(in the rows, 128 means zero)
runs of hidden systems:
Babeg, seq 1 (8 x 22):
[[163  90 125  89 109 116 102 113 133 139 182 150 131 146 115 123 126 120
  146 130 172 130]
 [114  78  92 135 105 120 101 109 141 127 156 128 118 154 110 119 136  89
  123 138 109 162]
 [135 114 100 162 131 135 131  88 134 144  80 113 100 129 131 116 134  91
  115 133  89 148]
 [150 167 114 156 133  99 157 122 120 119  72 109 101 119 137 125 133 125
  130 107 134 127]
 [156 172 152 128  92 105 143 139 117 101 122 131 133  95 127 106 145 159
  139 123 158 123]
 [161 106 142  96  97 121 116 120 129 132 176 154 127 110 115 105 132 148
  140 127 178 120]
 [127  68 104 122 111 119 106 106 142 136 185 138 114 141 102 119 136  98
  137 130 134 141]
 [129  97  98 155 129 129 122  85 137 139 116 118 104 144 118 126 141  65
  127 138  84 153]]
sak, seq 2 (8 x 22):
[[118 172 146  84 106 133  82 165 157 163 146 159 146 147  98 134  85 120
  119 122 136 186]
 [101  76 129 111 120 175  93 122 158 145 136 167 121 117  91  75 108 158
   87 128 116 145]
 [122  38  74 148 153 131 134  91 122 117 118 119  87 147 125 100 131 134
  108 111 130 100]
 [111 116  96 181 141  92 171 121 100  81 108  82 119 130 157 146 167 112
  143 125 108  96]
 [168 196 164 134 113 104 151 132 103 104 110 110 160 121 168 159 158 116
  165 151 134 120]
 [155 193 164  85  94 115  99 159 137 159 154 144 156 128 124 150 104 122
  147 132 161 166]
 [107 116 143  92 109 163  85 138 162 176 166 169 119 104  81 101  90 133
  104 117 128 162]
 [111  47  95 136 159 160 117  86 149 150 124 148  85 131  97  88 116 124
   93 113 111 114]]
Degu, seq 3 (8 x 22):
[[126 178 106 140 132 118 140 158  97 128  55  76 157 148 197 167 108 145
  120 135 119 139]
 [158 162 141  87  81 120 116 170 103 142 127 116 165 109 174 130  99 195
  129 130 186 141]
 [ 94 102 134  79 116 135 101 178 128 157 212 143 143 114 108 132  85 172
  126 102 181 123]
 [ 39 100 156 136 160 166 136 162 139 125 198 139 140  97  93 144 132 127
  124 119  93  94]
 [ 95 131 164 158 193 179 160 116 117 139 117 105 145 116 147 185 146  86
  143 152  64  77]
 [137 181 120 142 155 127 150 140  93 141  55  72 156 150 205 192 113 119
  134 142 107 126]
 [155 188 128  93  79 107 119 183  96 141  96 100 172 124 192 144  93 192
  126 130 175 159]
 [108 119 143  63  93 137  93 188 123 161 200 147 156 107 123 124  77 196
  121 109 195 137]]
Babeg, seq 4 (8 x 22):
[[175 102 120 110  92 111 123  97 135 157 162 151  80  76  97  71 120 143
  133  96 186 128]
 [133  91 106 145 102  87 126  94 151 118 190 150  80 116  66  96 161  76
  148 108 135 142]
 [178 106 122 160 114 115 130  49 141 117 116 135  96 133 109 110 180  49
  151 154  93 141]
 [206 147  94 150 104  73 140  78 114 117  73 104 102 153 158 126 153  84
  151 134 140 152]
 [180 162 104 134  43  72 127 125 112 105  94 109 121 102 151  89 142 149
  129 126 161 179]
 [175 108 115 112  55 109 118 104 130 135 145 147  92  72 108  53 128 162
  118 108 180 151]
 [143  69  98 137  96  98 128  88 149 130 184 152  62  98  66  73 148 105
  134  96 157 132]
 [156  95 112 173 113 102 142  51 141 113 147 133  75 118  89 106 187  42
  155 135  97 133]]
vemum, seq 5 (8 x 22):
[[143 183 110 112 141  95 124 144 145 164 105 131 103 150 111 145  87 113
  129  87 153 157]
 [118 164 154 114 109 121 112 164 149  77 123 166 149 143 102  97 134 167
  116 129 133 144]
 [176  76 117 110 119 125 114  91 128 104 131 148 123 153 130  91 146 148
  128 144 162 110]
 [108  78  82 162 120 102 133 109 125 107 146 108 106 141 121 125 152  90
  132 126 108 133]
 [123 136 150 156 113 148 138 105 124 141 128 114 129  84 134 136 151  88
  140 150  82 133]
 [159 176 131 122 120 122 124 121 131 182 105 120 117 112 137 146 100  99
  137 119 131 157]
 [119 178 130 110 111 113 112 167 147 127 114 148 133 137 108 118 105 148
  113 108 139 167]
 [152 110 136 105 118 134 108 123 145 101 126 168 126 142 109  81 132 168
  111 131 154 125]]
sak, seq 6 (8 x 22):
[[166 116  99 127 149  87 108  90 172  88 104 178  86 212  70  94 143  91
  122 113 139 146]
 [ 95  97 105 160  92  95 118 133 137  29 144 130 148 172 110 106 190 113
  127 160  91 151]
 [185  88 128 131  49 113 116  89 101  90 148 109 154 125 169 110 185 120
  154 186 137 144]
 [158 137  98 130  49  83 117 110 114 171 165  93 117  93 144 137 123  75
  158 130 145 189]
 [137 173 140 145  78 131 125  99 154 176 122 138  86  49  86  92 127  84
  126 113  96 183]
 [177 136 121 137 132 120 114  70 175 136  80 174  72 141  69  72 134  88
  108 112 115 160]
 [123 112  91 160 120  84 116 110 161  52  99 153 103 191  82  87 168 101
  110 127 104 158]
 [150  98 118 150  70  90 124 109 119  32 133 128 147 156 137  93 203 130
  138 172 120 143]]
Degu, seq 7 (8 x 22):
[[137 155 160  92 127 136 118 167 123 105 128 148 172 151 143 131 117 187
  125 139 161 115]
 [107  80 132  94 131 143 103 154 118 130 186 133 162 155 141 147 115 150
  133 142 148 114]
 [ 67  89 121 145 122 145 129 145 113 131 178 100 148 106 140 156 134 114
  133 138  98 116]
 [109 145 144 152 140 152 152 123 108 165 124  92 131  79 151 167 128  98
  141 134  92 113]
 [127 190 135 129 152 133 142 149 116 164  82 101 133 118 157 163  94 133
  124 111 124 130]
 [128 178 148  96 128 129 122 176 123 129 103 134 159 134 147 135  93 186
  113 116 157 129]
 [112 110 149  83 135 148 109 168 125 124 169 146 165 144 133 134 107 181
  125 130 164 108]
 [ 71  76 131 124 143 153 127 154 116 124 191 118 156 129 132 154 130 135
  130 135 118  96]]
dif, seq 8 (8 x 22):
[[162 134 163 106  71 101 118 123 132 136 221 150 128  84  96 116 150 105
  170 130 168 140]
 [127 105 148 121 130 146 107  84 168 181 192 164  93 106  63 122 128  50
  145 123 106 144]
 [114 131 123 167 155 154 128  80 167 149  74 144  82 127  84 109 135  62
  104 123  51 150]
 [167 148  94 170 139 107 152  86 132 100  13 118  88 150 140  92 145 125
  103 121 108 141]
 [186 145  92 135  81  50 142 128 111  56  96 120 117 154 145  89 157 164
  135 118 186 142]
 [165 122 140 113  52  73 121 130 120  87 213 145 133  99 106  97 169 138
  167 129 189 134]
 [129  94 156 126 103 129 118  90 145 163 237 155 104  83  70 124 155  54
  168 133 122 131]
 [111 128 130 165 153 152 127  69 167 179 126 138  81 107  74 131 138  22
  133 125  50 149]]
dif, seq 9 (8 x 22):
[[136 166 133 101 152 137  95 130 166 154  87 162 132 186 105 140  94 102
  114 126 109 169]
 [141 112 126 116 120 154 107 123 141 102  70 157 141 150 131  77 128 180
   85 148 115 146]
 [133  53  90 128 116 122 131 118 106  91 131 116 121 135 146  91 140 178
  109 126 155 101]
 [ 87  98 115 155 115 100 153 147 101  94 184  96 132 104 136 143 155 128
  148 119 132  97]
 [125 159 158 138 138 127 152 126 112 158 167 108 134  89 137 176 137  84
  170 128 117 109]
 [145 180 143 111 146 135 113 127 145 183 116 134 129 149 127 172  95  78
  140 125 119 158]
 [140 157 134 105 125 149  93 137 153 145  78 159 137 157 117 105  98 143
   97 134 117 173]
 [136  86 113 114 124 144 113 122 132 108 101 150 122 141 125  73 122 190
   92 124 148 123]]
donik, seq 10 (8 x 22):
[[193 160 149  84 123 149 103 114 145 165  81 161 126 135 128 101  94 159
  112 127 162 146]
 [104 101 113 114 128 107 100 147 158  82 159 169 128 185  77 105 134 138
  114 119 140 140]
 [132  76 155 143 122 151 142  87 124 102 166 138 123  89 116 103 177 124
  140 148 115  87]
 [143  78  85 137 154 127 138  89 110 170 125  95 102 138 156 153 116  92
  137 118 130 110]
 [124 173 104 159 117  85 145 137 115 112  96  91 127 142 147 156 140  89
  143 122 108 153]
 [174 186 149 114  91 124 116 129 130 137  83 141 136 114 138 108 120 143
  123 135 139 163]
 [133 117 122  95 114 124  91 141 159 120 137 173 121 161  89  92 110 152
  105 116 153 158]
 [108  77 139 137 129 140 126 108 145  99 173 158 112 116  85  96 163 122
  127 130 116 107]]
donik, seq 11 (8 x 22):
[[123 130 136 121  88 157 111 128 131 154 115 131 127  77 127  93 113 152
  102 133 118 161]
 [ 94 111 112 128 154 142 123 135 151 148 127 149  99 125  88 108 102 135
  102  91 123 129]
 [115 135 151 149 174 132 159 119 134 104 134 142 114 117 104 135 148 120
  141 114 120  79]
 [167 128 138 119 161 126 144 114 107 131 121 118 139 147 161 162 132 126
  152 135 152  87]
 [137 138 112 115  99  97 116 152 110 113 139 106 159 166 158 158 125 127
  146 142 145 149]
 [122 133 134 118  69 133 104 145 125 137 142 123 150 101 135 114 125 139
  121 147 124 169]
 [101 108 120 122 123 158 107 128 148 164 133 143 113 103 103 101 102 131
  100 115 108 153]
 [ 95 120 131 149 173 149 146 123 144 124 120 139 101 120  96 123 128 116
  118 106 101 100]]
vemum, seq 12 (8 x 22):
[[ 89 120 142 120 160 133 125 172 107  86 148 113 195 196 163 187 139 137
  142 161 112 101]
 [123  87 124 111 136 170 120 137  84 145 119  84 178 139 210 168 112 166
  125 166 128  97]
 [ 71  92  87 128 149 149 139 165  97 169 132  77 130 104 169 160  76 170
  103  99 137 104]
 [ 68 126 156 125 174 170 155 167 116 150 153 125 131  78 124 143 103 176
  115  97 133  65]
 [126 130 163 107 209 146 156 140 121 139 153 141 129 138 127 169 110 147
  146 104 162  44]
 [104 130 142 118 191 123 145 167 111  97 151 117 163 184 151 192 131 134
  152 129 143  71]
 [114 109 140 110 149 150 132 160  88 115 140  95 190 156 193 182 128 160
  142 163 130  88]
 [ 93  85 102 111 146 157 129 160  90 162 145  82 158 129 190 173  89 168
  120 128 145  98]]

runs to name:
seq 13 (2 x 22):
[[159 127 114 148 169 103 154  84 135 129 112 129  83 143 109 136 145  78
  150 107 130 103]
 [188 162 130 135 128  89 139  99 124 106  99 125 127 166 145 146 155  90
  158 141 138 129]]
  donik
seq 14 (2 x 22):
[[100 132 183  94 155 160 145 181 109 148 202 135 160  82 132 161 107 178
  150 110 171  63]
 [108  91 145  81 204 151 118 150 127 158 188 144 149 178 129 186  92 135
  143 115 169  68]]
  vemum
seq 15 (2 x 22):
[[145 137  83 168  90  98 151 100 119 142  91  93  77  77 133  99 132 110
  120 102 123 157]
 [128 181 147 144  77  98 139 136 141 131 151 138 101  59  89 100 141 110
  140 100 132 159]]
  vemum
seq 16 (2 x 22):
[[181 139 152 120 147 155 124  86 147 123  63 167 114 139 119  90 134 137
  112 138 123 122]
 [148 137  84 153 126  71 145 120 127  84  90 118  96 160 124 110 145 123
  125 106 145 135]]
  vemum
seq 17 (2 x 22):
[[ 62 147 138 116 183 142 150 198 109 160 154 103 146 111 145 188  80 163
  129  90 147  80]
 [ 71 177 182 121 163 154 152 202 105 110 149 112 185 114 153 187 125 161
  141 132 117  82]]
  Degu
seq 18 (2 x 22):
[[124  95  59 170  84 103 126  98 113 132  98  77 109 128 154 122 141  85
  119 142  91 181]
 [165 174 118 164  69  98 147 108 118 108  67 108 111  86 144  96 153 128
  127 128 115 162]]
  sak
seq 19 (2 x 22):
[[183 108 130  83 118 132  87 106 143 133 121 164 143 179 130 108 116 141
  126 151 160 147]
 [ 98  61 101 128  93 136  98 133 134 106 159 138 135 134 114  92 137 148
  104 141 121 147]]
  dif
seq 20 (2 x 22):
[[ 78 153 139 158  79  88 122 157 161  53 166 159 125 118  56  85 180 113
  126 128  95 170]
 [182 112 176 116 143 177 107  50 159 169 137 173 123 123 100 121 151  57
  146 168  88 128]]
  Degu
seq 21 (2 x 22):
[[102 118  51 159  57  32 131 166 105  69 153  83 125 150 140 126 148 124
  138 112 148 176]
 [161 157 178 118  51 122 116 105 137 157 196 151 128  46  97 104 151  91
  164 142 132 165]]
  Degu
seq 22 (2 x 22):
[[123 221 185 121 150 133 128 141 160 174 142 157 128 109  86 166 112  69
  153 116 103 145]
 [166 186 172  90 159 135 100 132 164 111  97 188 151 199  98 134 122 122
  130 143 131 143]]
  Babeg
seq 23 (2 x 22):
[[ 71 105 108 141 145  98 128 171 155  23 124 170 120 180  75  78 149 185
   90 101 137 112]
 [175  68 178 130 130 146 131  68 121  72 179 158 151 141 122 117 208 105
  167 183 123  70]]
  Degu
seq 24 (2 x 22):
[[160 130 117 124 138 146 138 111 116 171  78 118 107 104 155 117  98 154
  110 110 143 119]
 [108 156 106 126 141  85 132 165 139 104 131 132 116 158 105 132 116 133
  127  93 156 137]]
  donik
seq 25 (2 x 22):
[[108  62 122 125 142 148 122 107 129 130 177 133 122 130 115 125 137 114
  130 133 122 104]
 [114 104 112 150 153 135 135 103 124 145 132 106 120 141 135 164 137  70
  143 137  92 123]]
  Babeg
seq 26 (2 x 22):
[[116 166 163  99 157 135 140 157 146 172 165 159 100  79  78 125  87 152
  128  69 169 101]
 [113 140 179 103 188 143 129 144 145 143 192 159 144 152  94 178 123  96
  160 122 134  84]]
  donik
seq 27 (2 x 22):
[[ 77 187 110 137 137  89 119 198 142  65  83 132 154 201 117 139 123 148
  103 118 113 163]
 [187 132 181 100 103 156 128 119 105  97 108 147 169 106 169  99 153 195
  132 168 157  96]]
  dif
seq 28 (2 x 22):
[[159 102 141  95 174 136 132 117 129 125 142 159 124 156 118 122 122 159
  134 116 179  75]
 [ 86  97 128 130 142 127 119 149 130  82 165 134 159 173 119 145 153 119
  134 149 110 117]]
  dif
seq 29 (2 x 22):
[[141  91 115 105 111 114 111 138 116  91 140 134 153 170 148 119 134 168
  125 141 165 122]
 [114  81 109 132  81 117 122 132 114 121 178 112 128 104 131 113 144 137
  131 131 140 135]]
  donik
seq 30 (2 x 22):
[[181 154 129 167 132  79 148  67 162  69  88 171  68 144  64  76 186  76
  140 115 118 133]
 [160 144 124 147  95  59 113 106 152  37 135 154 134 204  93 112 199  68
  157 160 112 167]]
  sak
seq 31 (2 x 22):
[[107 169  82 148 100 123 120 140 125 191  66  84 106  98 147 135  78 108
   97 104  98 198]
 [146 180 156 111 115 156 133 145 135 152  74 153 115  67 120  78  93 201
   91 101 151 131]]
  Degu
seq 32 (2 x 22):
[[191  72  91 100  88 145 105  95 115 154  84 132 105 108 160  58  98 203
   86 122 182 135]
 [ 71  71  67 166 128  88 145 133 142 104 160 130  60 105  66  79 133 132
  102  65 138 123]]
  vemum
